Each named move below is a turn or a mirror, shown by a few rows before and after it. Which moves, in which order, take the first row of each later pair to the second? The first pair is answered.
Y (before |-> after):
[  6   2   2   0   3  -1   6  -2  -4  11  -1  -4  -2  -6   3 -12   4  -8
   8   1  -5  -2   0 -14  -3   9  -5   0  -5 -11   3   2  -5   0] |-> [  3   7   4   7   4  -2   9   2  -3  10  -1  -9  -1  -9  -2 -11  -1  -8
   6  -1   0  -5   2  -8  -2   5   2  -3  -1 -10   4  -4  -8  -1]
[-11   2 -22   9   5 -21  19  -3   2  14  -4   9   7  -1   3  -5  -6  12
   7  -4  -5  -7   1  28  15 -14  -3   9  16   5  11 -32  12 -10] |-> [ -4  -7 -32  -5   1 -20   8 -13  -1  17  -5  22   1   3  20  -4   5   9
  11   5 -14   2  -6  14  13  -5 -19  15   6   3  10 -16  18  -6]
[-1  6  5  2 -5  5 -1  2  0 -1 -2 -6 -3 -1 -4 -1 -8 -5 -4 -1  7 -5  3  2
  0  1  5  5  3  2 -3  2 -7  2] |-> [ 3  2  0 -4 -8  4 -7 -2 -3  0 -1 -1 -4  1  4  0 -3 -6 -1  2  2 -1  0 -4
 -1  6 -3  9 -2  1 -4  9 -5  3]
[ -3 -16   3  -4  -5  14   2  -6  13  -4  -8   1   9  -3   4   6   3   6
   1   7  -7   4 -17   4   4  -1 -10   0  -1  15 -11   4   0 -11] |-> [ -7 -12   9   3  -4  15   7  -1  14  -6  -8  -4  10  -4  -3   4  -2   7
   1   3  -4   2 -14  10   5  -6  -2  -2   4  16 -11  -2  -2 -13]
N (before |-> after):
[  2  -8   1  -1   3  -9   5  -1   3  -1  -1   8   3   2  -1   0  -9   0
   9   2  -8  -1  -4   8   5  -4  -2   3  -1  -3  -4  -9   5 -16] |-> [  3  -8  -1  -5   5 -13   1  -3   2   3  -1  12  -1   1   7  -3  -4  -4
  10   4 -10  -1  -1   2   2  -2  -7   7  -3  -5   0  -5   5 -12]
[ 5  2  9  5 -7  6 -4  1  0 -4 -6 -7  5  2 -5  8  0 -1 -4 -1  3 -2 -4 -7
  3  4  2 -2 -4 11 -5  8 -4 -2] |-> [  3   3   9   1  -4   0  -5   3  -4   0  -9  -5   0   3   2   4   3  -2
  -4  -1   2  -5   2 -14  -1   4   0   2  -4   8   1   7  -5   2]
[ -2  10   7  -2  12  -4  -2   9  -7   4   2  -3  -8   4  -2  -8   3  -8
   3  -3  13 -11  17 -22  -9   5  -4   3  -8 -10   2  11 -13  12] |-> [  1   5  13   9   8  10   7   5   4 -12   8 -13   5   1 -26   5  -9   0
   2  -1  15  -2   1   2   2  -1   1  -9  -3  -3 -16   4  -9   0]
[  0   1  -6  -9  -4  -2  -5   9   3  -4 -12  -1  -2  -1   5  -4   4   1
   1   5   1  -1   1   1   2  -5   9   0  10  -5   9   9 -10  -6] |-> [-1 -1 -4 -6 -5  3 -1  7  6 -6 -9 -3  1 -2 -1  0  1  2  0  5  1  1 -4  8
  4 -6 12 -4 11 -3  3  7 -9 -9]
F (before |-> after):
[ -2   8   1  -4  -7 -25   0   6 -11  -3   3   2  -6  -1  -4 -11   5 -11
   6   2  -4  -4   5   2  -5  -9  11  -1   3  -1   0   1  -4 -10] |-> [  1   6  -3  -8  -8 -23  -3   4 -11  -1   3   7  -8  -1   1 -10   9 -13
   7   6  -7  -1   3  -3  -7  -5   5   1   0  -2  -2   8  -1 -10]
[  3   4   9 -12   2  -6 -11  -4  -2   7   5 -10   7  -1   5  -3   6   0
  -5   2   5   9   0  -6  -1   3  -3  -3   1   5  -5  15   9  -5] |-> [  3   4  11  -9   3  -3  -9  -3   0   4   5 -12  10  -2  -1  -1   4   2
  -5   3   6  10  -3  -2   1   2   0  -6   1   6  -9  13  10  -8]
[ -7   8  13  10   2   3   8   9   5  -1  -2 -12   4  -2 -18   3  -6   1
  -2  -6   7  -8   2   8  -1  -6  15 -10   5  -1  -3  -9  -8  -1] |-> [ -9  10   9   5   6  -7   4  13  -1   6  -6  -9  -4  -1  -6  -5  -1  -4
  -1  -7   6 -14  13  -3  -7  -6  14  -3   3  -4   7  -8 -10   5]
H (before |-> after):
[ -3 -10  -2  -3   2  -3  -1 -11   5   7  -3  -1   4   6  -2   4  -2   0
   6  -5  -2  12  -4   4   2  -2  -5   9  -6   3  10   9   4   0] |-> [ -4  -5   8   3   1   4   2  -5   6   7  -4  -9   7   7 -14   5  -6  -2
   3  -7   5   9   0   3  -2  -2   2   4  -4   7   3   8  -1   1]
[ -8  -8   9   1  -5  21   1  -3   8  -9   3  -3  -3   3 -13   7  -9  -6
   0  -6  -3  -4  -5   1  -2  -2  -6 -13   5   5 -19   3  -2  -2] |-> [-14 -11  -4  -1   0   4   7  -5   9  -5   7   3 -10   1   4   1  -8   0
   5  -7 -14  -4  -3  15   5 -11  -6  -7  10   0  -1 -14   6  -9]
[ 10 -17  -2   8   7   8  10 -18   3  -2   9  11   4  -7  -5   7  -1   2
   1   1  -5   8 -11  16  11   0  -3  -3  -6   6  -5  -8  14  -5] |-> [ 11 -13   6  11   6  16   9 -13   3  -5   7   6   8  -7 -16   9  -4   0
  -2   0   2   8 -10  12   7   3   0  -7  -6  10 -14  -3   8  -4]
Then:
(two moves a pair)
[ -5  14   6   2   4  -3  -7  10  -5   8  -3  -7  -4   3  -1  -6   2  -6
  -2  -6   8 -14  17 -20 -14   5   5   4  -1  -1   6   7 -11  11] |-> [ -9  11  -2   3   9 -14  -2   9  -3  10  -1  -2  -9   0   8  -9   1  -1
   2  -7   2 -13  18  -7  -8  -1   5   8   3  -6  19  -7  -6   7] | H Y
[  4   2   5   1   0   4  -1  -1   4  -6  -1  -5   3   5 -10   2   2  -2
   1   3   3   4  -6   4   3   6   5  -1   3   6  -3   0  -4   1] |-> [ 0  3  2  3  4 -2  2 -1  4 -4  0 -4  1  1 -5 -1  1  0  1  0 -1  1 -2  9
  4  2  8 -1  5  4  3 -8 -1  0] | Y H
[  6  16  23   1   4  -5  -3   7  -7   0 -14 -12   3  10   2  -3  -8  -9
 -11 -16  23 -14  18  -9  -4  17  18   5   3   4 -10  16  -3  15] |-> [  2   2   2   1  10 -24  10  -7   4   1  -5   1   0   2  22  -2 -12   9
  -2 -16   0  -5   6  29  21   0  14  10  12  -5  11 -15  19  -3] | N H
[ 10 -14  -3  -3 -12  11 -10 -10  10  -7  -3  -5  -2  -4  -4   5   3   1
   3  -2 -10   9  -2  -5   7   9  -7  -9 -14  -4  -8  11   7   7] |-> [  6 -16 -10  -3  -8   1  -7 -15   9  -2   0   0  -8  -7   6   2   3   6
   4  -3 -16   8  -1   3  11   4  -8  -5 -10  -7   4   0  12   2] | H H
[  3  10   9  -7   4  -5  11  11   8  -9  -3  -2   0  -1  -1  -5  -3  -8
  -7  -7  12  -6   2   8   3  -9  12   7  -3  -8   3  -5 -13   8] |-> [ 14  -2   2 -17  -4   1   1  -1   7 -11  -1   9   2   0   8   3   6  -8
  -3   3   4   6 -11   3   5   1  -4  11 -13  -8  -6  11  -4  10] | Y F
[-8  6  1  8  4  2  9  8 -3  5 -6 -4 -2 -7  1 -7 -6  2 -5  0  6 -1  3  4
  2 -4 10  4  5  3  8 -3 -8 -1] |-> [ -3   4  -3  -2   0   5   1   5  -7   6  -8   3  -4  -5  10  -6   2  -1
  -3   6   3   3   1 -12  -2   5   1   9  -3   2   6  10  -6   5] | F H
[  8 -14  17   0  -5  11  12 -12   8 -19  -4  -7  15  -3 -24   5  -5  14
   8   7  21  13   1  -3 -10   0  -6   4   0   7 -26   5   3  -2] |-> [  5 -11  20   5  -2   8  16  -9   9 -20  -3 -11  15  -2 -28   2  -8  16
   6   3  23  10   4   1 -10  -4   2   4   4   8 -22  -3   0  -4] | Y F
[-10  -5  17  -1  -2  11 -12  -1   5  -6   9 -12  10   8 -19  -1  -9  -8
   2   4  15 -14   1  -6   8   3   3  -5   3   2 -11  23  -1   4] |-> [ -4 -15   6 -13  -4   8 -20 -10   4  -4  10   0   7   8  -3   1  -2  -8
   7  10   4  -7  -6  -9   9   8  -9   0  -2  -2  -8  31   8   5] | H H
[ -3   1  -2  10  -2   3  12  -7  -2 -10  12  -5   9   5   2  10 -10   4
   0  -7   4  -8   6  13  11  -2   6   7  10  -9  -5   2  -2 -15] |-> [  2  -6  -7   3  -5   6   6 -14  -1 -10  14   1   9   5   8  14  -5   5
   2  -2   0  -1  -3   9  13   3  -3   9   4  -9  -7  10   4 -16] | Y F
[-17   1 -16   1  13 -21   3   9  -6   5  -5   8 -12  -4  31 -14   6  14
   5  -6 -15 -16  17   6  12 -13  -2   4  -3 -15  28 -23  -2  -8] |-> [ -1   7  14   4  -2  23 -15  17  -8  -7 -11 -10   8   4 -11   3   5  -3
  -6  -2  13 -11   9 -31  -9  12  -2 -12 -18   2 -23  26 -20  10] | F H
[ -2   7   9   6  11  -6  -3   3   5  -5  -1   3  -3  -1 -17  -8  -4  -3
   3  -8   4   1   6   6   8  -5  10 -17  -3   5  -9  -2 -13  -6] |-> [  3   3  11   1   6   1  -8   1   4  -6  -2   5  -1   1 -18  -5   1  -5
   3  -4   4   6   2  -4   4   2   3 -17  -9   6 -15  12 -13  -1] | H H
[  2  -4 -10  -8  -2  -5  -4  -5   0   3   1   7  -6  -2   8  -1   6   2
   1   2  -8   2  -1   1   0   1  -3   4  -3   1   4   5   2   2] |-> [  0   2   4   4  -3   6   1   1   3  -5   2  -5   3  -1 -14   3  -1   3
  -4  -3   4  -1  -1   5  -1  -2   7  -3   2   6  -8   4  -5   1] | F H
[  0   2  -3  -7   7  -7   4   3  -4   9   1   6 -11  -2   9  -5   7  -4
   3   0   1  -2   8  -3   2  -5  -2   9   0  -2  15  -6  10   4] |-> [  7   2   9  -5   0  11  -3   4  -4   2   1  -1  -3   1  -9   4   6  -9
   0   2  11   5   1 -12  -2   3  -3   2  -7   4  -7  13   6   8] | H F
[ -7  12   5   2   3  -4  -8   4  -5   7  -2  -9  -7   1   1 -11   1 -12
  -3   1   1  -8  13 -11  -2   3   9   1  -4  -2   2   5  -5   2] |-> [ -6   4   5  10   0   3   0  -2   6  -3   5 -11   4  -1 -11  -1  -7  -3
  -3   2  -2   0  -1  15  12  -5  11  -8   2   3  -8  -5   4 -12] | H N
[  5   3   2  -6   2   3  -5   0  -3   5  -4   0  -4   3   7  -2   5   0
   1   2   7  -1   1 -11  -8   5   0   5  -3   0  -1   6  -5   3] |-> [ 1  0 -5 -6  5 -5 -1 -3 -1  6 -1  2 -8  2 14 -5  4  4  3  1  1  0  1 -2
 -2  0  0  8  1 -2  8 -5 -1 -1] | Y H
[ -6   0 -30 -13   1  -3  -4  -5 -13  11  -5  13  -7 -13  32   8   9  -5
   5  -6  -8   7   3  -5  -5   8  -2  17 -17   5  18   3  -6   3] |-> [  2  -9 -24  -3  -8  17   0 -13  -3  -4   2   8   8 -15   9  25  -1   3
   3  -3  -6  21 -20  18   9   7  -2   6 -17  13  -7   3   2  -9] | F F
[  2  -1  -5   8   3  -8  -5   1  -8   7  -6   7 -11   5  18  -4   6  -4
   0   2  -3 -10   1  -4   5   8  -1   6   0  -3  15  -1  -2   0] |-> [  8   0   6  11  -2   8  -9   3  -8   2  -8   0  -4   7   3   2   4  -8
  -3   3   6  -8  -2 -13   0  15  -1  -1  -3   3  -2  12  -6   4] | H F
[  9 -16  -4   6  -9  17  -1  -2   8  -3  -2   0  10   4  -2   7  -9   2
  -4   2  -2   4 -11  10   3   6 -10 -10   5   5 -19  11   6  -7] |-> [ -5  -3  -4  16   2  -3   9   8   5   4  -4  -4   4   2   3  -6 -15   3
  -4 -10   0 -12   7  19   4  -8   6  -7  16   0   5 -14   0  -9] | H F
[ -7   3   0   3   9 -11   6   2   4   0   3  -1  -6  -1   5  -4  -1   0
   3   2   0  -1   1   7   5  -6   2   4   4  -2   5  -9   0  -5] |-> [-1 -4 -5 -4  5 -9  1 -4  4  0  3  6 -5  0 11 -2  4  0  7  8 -5  5 -7  3
  5 -2 -7  6 -1 -2  1  2  5 -4] | Y F
[ -8  13   3  14   2  -8  21   2   1 -14   3  -6   5  -4 -26   2 -10   2
  -5 -29   8  11  11  14   7   7  15  -8  20  -9  -2 -13 -20  -2] |-> [ -7  15 -11  -6   4 -24   8   1 -12   1  -4   8 -12   0   6 -10   7  -7
  -2 -24   2   7  26 -18  -5  16   2   8  11 -17  17   2 -21  10] | F F
[-10 -10  -8  -9  -7  -8  -5   5  14  -2   0  -2   1 -14   5  -7 -11  16
  -4  -2   0  -1  16  -1  15   1   6   7   9 -12   6 -11  10  -4] |-> [ -8  -7   6  -4 -11   6  -7   8  12  -8  -2 -12   7 -12 -13  -1 -14  10
  -8  -2   9  -1  13  -9  10   6   7   0   6  -7  -9   1   3   1] | H Y
[  0   3   6   9   4  19   8  14  -9   5 -19 -10   5  -4  -7  11  -4  -2
  -8  -5   7   4  12 -16 -17  -5   8 -12   0  -8  -3   6 -13  -1] |-> [  4  -1   1   1   2  16   1  12 -13   9 -20  -5   1  -2   3   9   2  -6
  -6  -2   3   6  13 -24 -20  -1   0  -6  -5 -10  -1  14 -12   1] | F Y
[  7 -19 -15  -8  -4  -1  -4 -18   6  -5   0  15   8   0  10   8   3   7
   7  12 -10  13 -19   9  18  -2 -14   1   1  -6   3   5  15 -10] |-> [  7 -12   5   7  -6  15   0  -9   9 -15  -2  -2  18   1 -18  14  -7   6
   0   8   5   9 -20  12  16  -2  -1 -11   4   1 -17   7   6  -8] | F H
